In the data rows, the value 128 means zero.
Some points:
[146 135 131 142  91 129 147 169 117 171 142 168 154 146 146 125 135 165
 101 163 112 110 128 143 120 137 127 163 110 122 127 135 110 121 137 154
 128 104 132 138 142  95 161 149 130 132 103 131]
[114 138 127 161 134  97  91 150  82  92 169 195 141 157 132 104 151  79
 105 127  82 136 175 126 130 128 186 153 168  63 158 142 162 151 121 143
 171 119 139  98 183 146 104  72 155  83 138 180]
[143 153 154 178 119 126 153 121 119  95 138 161 137 106 120 116 122 111
 146 140 126  95  76 109 166 134 115 101 144 169 164 125 152 147 147 138
 127 130 103 108  88 189 134 134 160  97 144  80]
[114  98 110 123 153 133  86 177 150 144 132 129  81 151 115 105 104 142
 143 109 112 155 129 136  97  87 101 134 116 117 137 139 109  93 165 114
 109 138 113 103 124 133 143 121  76 142 117  95]
[ 84 166 113 140 153 134 146  65  94 101 145 154 130 120 147 101 142  93
 133 144 161 143  95 150 101 119 161  99 135 138 121 105 135 116 119 126
 127 131 124 117 112 134 179 148 152 149 122  83]
[144 155 161 130 128 152 119 166 161 109 141 116 117 147 130 137 120 133
 119  97 118  88 141 177  90 106 147 115 135 130  68 123 144 133 158 129
 122 146 131 139 143  86 122 145 137 149 109 145]
[139  88 128 115 145 107  91 111 121 117 173 118 161 110 129 129 151 129
 110 129 127 116 118 144 141 125  92 107  94 101 143 152 117 128  93 158
 104 116 135 149 128 124 115 133 104 107 143  94]
[116 150 125 134 102  96 130  87 124 129 143 141 110 138 103 145 122 134
 157 178 173 102 109 112  97  98 164 111 146 151 132 165 133 168 113 128
 106 130 107 119 118 188 116 132 143 172 159 110]
[124 119 124 150 124  85 160 128  93 152  99 147  93 159 145 102 116 136
 127 117 169 142 175 140 149 157 145 103 160 143 110 131 182 165 150 134
 102 161 121 125  95  99 123 140 104 180 150  90]
[113 136 138 124 145 145 198 157 176 135 148 150  95 139 127 168 121 144
 121  93 139 129 162 179 125 146 141 134 123 115 165 107 130  92 114 113
 101 119 137 122 155 115  97 140 133 152 117 147]
[111 140 145 116 137 153 134 119 162 161 140 124  93 135 103 137 101 158
  98  82 142 100 157  77 100 165 132 140 132 108 109 115 139 117 137 146
 112 136 153 106 124  87 137 120 163 116 118 116]
[113 121 130 133 106 165 145 137 158 133 118 126  94 175 124 107 133 147
 138 112 138 124 145 138 113 172 157 146 131 119 101 139  96 171 124 106
 118 130  93 172  94 114 142  97 111 100  71 167]
[143 128 109  61 117 107 144 132 148 149 114  76 126 149 145 114 108 130
 140 142  90 135 145 151 100 156 139 124 113 149 118 118 143 110 145 110
 126 111 143  91 147 111 105  85  92 111 116  89]
[144 145 166 119  84 161 144 123 110  79  96 140 139 111 134 180 174 115
  73 102  74 142 101 107 117 114 114 143 147 106 143 139  93 138  99 106
 120 118 135 146 137 138 145 147 155 115 168 106]
[113 109 172 105 154 149 125 157 157 148 133 140 167  97 115  72 153 168
 120 145  93 130 177 102 113 128 148 126 138 159 131 119 110 172 112 136
 145 115 123 143 110 133 150 141 131 157 116 185]
[143 102  70 113 143 140 152 111 151 145 134 114 111  89 149 107  90 142
 155 128 113 121 175 110 122 100 142 179 119 142  89 172 163 129 110 155
 143 173 118 159 108 136 125 122  70 108 121 129]
[156 126 149 129 134 133  98 123 100 111  95  97 156  79 131 151 133 147
 135 137 142 131 133 115 133 124 151  97 112 101 142 155 102  92 128 131
 156 104  70  99 114 118 123 107  92 116 144 134]
[161 118 153 126  92 134 140 163 119 101 181 113 151 149 149 148 144 122
 128  99 154 132 142  90 124 148 117 111 112 131 131  88  88 127 113 119
 142 131 123 134 169 158 181 133 136 123 142 158]
[156 101  79 102 102 118  99  87 124  87 139 123 144  99 111 127 134  92
 126 145 126 129 139 110 154  92  99 110 170 145 120 139  84  93 138 139
 132  78  98 143  98 123 107 138 155  89 159 133]
[ 96 181 121 118 145  93 109 126 114 120 117 163 148 105 154 149 122 124
 184 142 160 143 125 112 139 136 131 140 132 135 127 107 128 173 163 116
 122 136 132 154 107 133 127 143 167 115 158  81]
[123 155 141 144 167 122 157 152 150 147  83 129 130 192 108 144 130 138
 142  89  90 122 138 148 154 145 124 128 108 103  79 105 103  99 103 154
 126 129 127 133 150 131 121 111 147 173 105 126]
[110 106 150 145 108 138 126  82 110 132 147 113 167 141 124 167 145  81
 158 155 100 160 111  99 133 106  83  88 119 128 160 153 131  81 126 119
 163 105 137 144 117 112 116 154 104  88 145 129]
[123 128 107 135 125 161 140 139 104 162 126  91 128 134 136 128 147 137
 115 117 107  86 138 137 145 101 141 113 107 121 165 142  97 141 138 114
 149 117 167 151 138 151 149 144 189 103 150 142]
[126 146 106 166 107 130 138 123 122 132 141 124 168 131  83 164 175 154
 106 101 123 119 123 129 141 106 106 151 130 164 141 127 124 120 135 106
 131 112 143 124 119 112 148  83 145 133 142 172]
[120  92 140 136 146 106 107 126 101 110 149 115 114  86 159  78 116 142
 136 152  90  92 101 123 136 128 101 161  98 157 106 149  98 132  88  80
 170  95 120 128 121 111 114 134 101 113 170 161]
[104 112 102 129 120 125 110 140 152 136 104 107 150 126 162 110 100 148
 152  94 132 139 118 130 133 142 125 118 138 111 123 146 132 103 105 128
  53 151 163  72 135 128  95 146  89 109  93 148]
[139 108 102 106 121 133 111 112 152 135 119 122 170 117 140 145 102  83
 123 127 133 127 107 140 153 109  76 139 123 108 158 146 121 153 110 105
 184 141  89  82 137 110 131 145 133 132 122 133]
[116 130 130 118 170 138 151 177 115 126 111 156  93 125 134 143 141  95
 145 179 167 112 142 125 159 162 136 110 126 119  85 133 158 139 149  93
 101 155 184  97 123 129 138  98 106 180  80 107]
[147  86 110 114 100  96  83  70 148  87 101 122  99 100 147 152 124 125
 149 113 100 127 100 132 124 146 106 120 127 129 175 146 143  92 145 159
 151 117 138 142 137 133 149 121 139 142 119 129]
[155 132 127 123 123 159 153 127 106 114 123 126 116 137  92 100 170 161
 135 113 134 126 141 103 132 101 124 155 102 123 129 103 108 148 138 147
 142 135 136 126 164 118  86 158 146 136  87 139]
[117 170 121 137 112 140 124  89 119  98 118 118 129 132 114  82  86 115
 115 164 144 128 135 139 142 150 131 151 112 110 137 102 177 142 184 123
  76 153 127 151 105 159 119 124 121 183 154 117]
[150 129 107 143 136 113 106 123 159 171 125 104 109 132 185 131 100 129
 102 107 128 158 120 113 123  99 137 112 105 119 102  82 148 120 112 125
 132  98 145 123 102 127  87 111  87 142  86 120]
[132 160 103 122 168 110 134 146 161 128 121  91 103 165 123 131 158 154
  91 130 152 131 147 134  89 159 135 163 141 129 127 122 125 117 138 174
 151 178 142 127  94 129 128 171 130 126 130 160]
[ 93  81 182 153  98 175 120 178  99 126 127 152 159 100 121 125 158  74
 161 168 169 164  79 141 147 139 143 136 111 160 127 115 130 156 110 130
 143 100 150 120 125 133 114  93 165 144 180 104]
[154 128 110  87 139 107 113 109  97 155 110 109 109 114 107 139 105 122
 156 117 116 128 105 158 102 116  91 123 140 117 122 101 170 128 112 157
  98 117  98 116 122 128 144 143 107  89 132 170]
[139 186 140 116 106 150 124 138 123 154 144 138 131 125  94 128 146 137
 107  99 142 151  80 111 131 153 113 106 171 125 158 151 116  85 111 123
 160 135 131 191 174 118 119 125 147 137 123 130]
[151  82 130 131 199 139 117 114 141 136 101 114 124 161 133 150  69 157
 108 142 143 145 115 144 127 112 129 132 173 147 128 111 128 129 130 117
 106 127 128 127 177 108 114 120  79 116 105 110]
[ 91 122 151 139 109  66 138 110 123 136 118 137 114  86  91 125 116  99
 106 165 143 149 121 130 163 119 155 121  94 153 108 116 135 139 146 108
 114 172 109 142 129 168 156 134 164 106 124 113]
There is one direction along which these points spread out most. Take the direction at right angles to it along which they spread out most. Go by this last direction. Where along it does each point below lie, from 0 to 99? The average is 50, and the first point in the table lies past the average. One standard deviation of the points above along it is 16.
[155 132 127 123 123 159 153 127 106 114 123 126 116 137  92 100 170 161
 135 113 134 126 141 103 132 101 124 155 102 123 129 103 108 148 138 147
 142 135 136 126 164 118  86 158 146 136  87 139] -> 57
[154 128 110  87 139 107 113 109  97 155 110 109 109 114 107 139 105 122
 156 117 116 128 105 158 102 116  91 123 140 117 122 101 170 128 112 157
  98 117  98 116 122 128 144 143 107  89 132 170] -> 60
[113 136 138 124 145 145 198 157 176 135 148 150  95 139 127 168 121 144
 121  93 139 129 162 179 125 146 141 134 123 115 165 107 130  92 114 113
 101 119 137 122 155 115  97 140 133 152 117 147] -> 53
[151  82 130 131 199 139 117 114 141 136 101 114 124 161 133 150  69 157
 108 142 143 145 115 144 127 112 129 132 173 147 128 111 128 129 130 117
 106 127 128 127 177 108 114 120  79 116 105 110] -> 58
[114  98 110 123 153 133  86 177 150 144 132 129  81 151 115 105 104 142
 143 109 112 155 129 136  97  87 101 134 116 117 137 139 109  93 165 114
 109 138 113 103 124 133 143 121  76 142 117  95] -> 59
[123 128 107 135 125 161 140 139 104 162 126  91 128 134 136 128 147 137
 115 117 107  86 138 137 145 101 141 113 107 121 165 142  97 141 138 114
 149 117 167 151 138 151 149 144 189 103 150 142] -> 59
[116 130 130 118 170 138 151 177 115 126 111 156  93 125 134 143 141  95
 145 179 167 112 142 125 159 162 136 110 126 119  85 133 158 139 149  93
 101 155 184  97 123 129 138  98 106 180  80 107] -> 20
[124 119 124 150 124  85 160 128  93 152  99 147  93 159 145 102 116 136
 127 117 169 142 175 140 149 157 145 103 160 143 110 131 182 165 150 134
 102 161 121 125  95  99 123 140 104 180 150  90] -> 17
[139  88 128 115 145 107  91 111 121 117 173 118 161 110 129 129 151 129
 110 129 127 116 118 144 141 125  92 107  94 101 143 152 117 128  93 158
 104 116 135 149 128 124 115 133 104 107 143  94] -> 64
